In the rows, zero is written as 128.
One hidden turn or mirror swaps the rows below in pairs. Which row is each named row swapped with?
The rows were stretched afterwards, more along some directions than others.
punev: [118 159 155 109 120 118 123  99 179  97  89 132 114  97 139 108 133 136
 148]
Zom: [134 194 130 131 164 155 150 107 101 113 131 145 141 106 113  92 127 100
 122]
vuk: [151 143 129 132 133 126 137 134 164 149 134 129 117 130 131 137 124 104
 124]
Remim: [ 98 119 119 140 176 120 133 123 170 151 122 120 143 134 133 119 123 134
  89]
reti: [146 108 163 129 135 125 142 123  72 149 127 132 135 112 144 115 120 129
 161]
nagor: [151 138 126 134 140 125 147 133 146 157 138 126 127 131 135 132 122  98
 112]
fikin: [150 110 159 131 137 122 136 117  74 153 123 126 128 116 144 109 124 123
 152]
Tesav: [126 158 118 119 169 140 158 122 130 125 118 137 143 127 113 105 141 109
  98]
mekin: [124 175 122 129 157 130 156 115 109 123 107 124 163 113 115  83 132 151
 106]
gudu: [108 133 142 121 144 142 170 109  84 118 125  96 140  95 157  78 120 146
 159]
valaf: [141 116 128 133 170 131 166 137 107 174 142 104 144 144 138 101 121 123
  97]
Niv: [115 111 137 113 125 113 106 113 167 129 104  95 107 126 146 118 135 135
 145]
nok: [118 150 148 108 132 110 135  91 163 112 106 131 117  96 139 103 133 121
 126]
datu: [114 169 156 125 145 112 117  84 105 129 135 114 136 100 152 101 109 148
 160]
gud: [132 102 116 126 154 151 163 160 138 116  95 100 107 139 110  87 158 160
 104]
Bege: [129 158 151 137 157 119 148 112 133 146 117 133 157 120 129 119 112 154
 153]
nebab: [105 125 134 137 178 104 151 115 169 162 121 130 154 132 131 125 124 154
 104]
Ger: [136 104 122 136 173 124 171 132 117 182 147  99 146 141 141 103 124 125
  92]
Lekil: [119 117 145 114 128 117 106 110 174 120  94 106 107 125 134 117 134 134
 146]
von: [112 133 155 132 179 123 114  87 124 139  93 124 146 116 124  90 116 155
 132]
sopep: [113 138 131 132 107 116 104 123 172 112 112 140 129 106 126 142 123 123
 138]
vevaz: [103 122 132 106 154 139 133 115 156 104 100 146 129 121 121 120 109 139
 134]
ziro: [ 95 120 132 117 145 144 166 118 116 105 113 100 130 101 151  89 123 152
 149]
bemo: [114 159 121 131 196 148 183 123 124 122 111 111 158 113  98  65 135 168
 110]
Migo: [123 100 133 133 193 129 163 122  98 174 128  95 158 142 136  81 122 145
  93]
nufod: [107  93 124 111 134 111 138 137 161 139 116  78 119 132 146 110 142 141
 111]
rov: [122 143 140 130 105 115 113 129 170 116 118 149 127 107 123 147 124 123
 140]
Reguf: [136 169 125 132 179 148 158 109 120 126 121 140 141 114 109  96 134 102
 107]
sak: [115 162 128 125 172 153 155 116 149 107  90 120 150 110  98  81 138 152
 133]
Zub: [103 136 168 124 175  94 144  90  92 148 126 115 145 109 156  93 122 164
 137]
miro: [119 149 155 102 131 113 137  95 158 106 106 135 116  99 141 101 128 127
 137]
pider: [114 148 136 127 105 121 112 132 174 105 113 140 127 111 120 144 124 142
 143]
dono: [113 128 111 135 134 157 114 135 129 118 129 106 123 132 131 116 117 108
 117]
gid: [113 171 124 132 184 157 170 118 137 107 104 121 161 110  93  82 133 156
 123]
Berik: [122 145 149 137 164 119 155 119 146 142 111 130 153 124 123 118 117 166
 143]
som: [144 108 165 126 139 128 137 119  69 140 125 126 129 115 141 106 121 137
 156]
val: [130 149 148 128 138 144 160 106  80 120 123  95 132  91 159  67 118 133
 164]
bub: [122 146 143 106 142 117 150  90 129 119 110 122 129 100 141  86 124 119
 116]
Madi: [104 129 133 137 173 111 143 123 175 153 110 129 150 134 127 124 123 154
 109]
movif: [111 138 139 117 139 139 164 107  93 118 126  99 140  90 163  80 116 133
 162]
voke: [124 144 111 119 143 151 146 116  95 123 139 125 145 115 135  99  95  93
 120]
dav: [116 177 151 131 145 126 120  87  97 125 138 116 141  95 152 102 104 134
 164]

Swapped with gud: mekin
Swapped with Madi: valaf
Swapped with reti: rov
Swapped with Zub: nufod

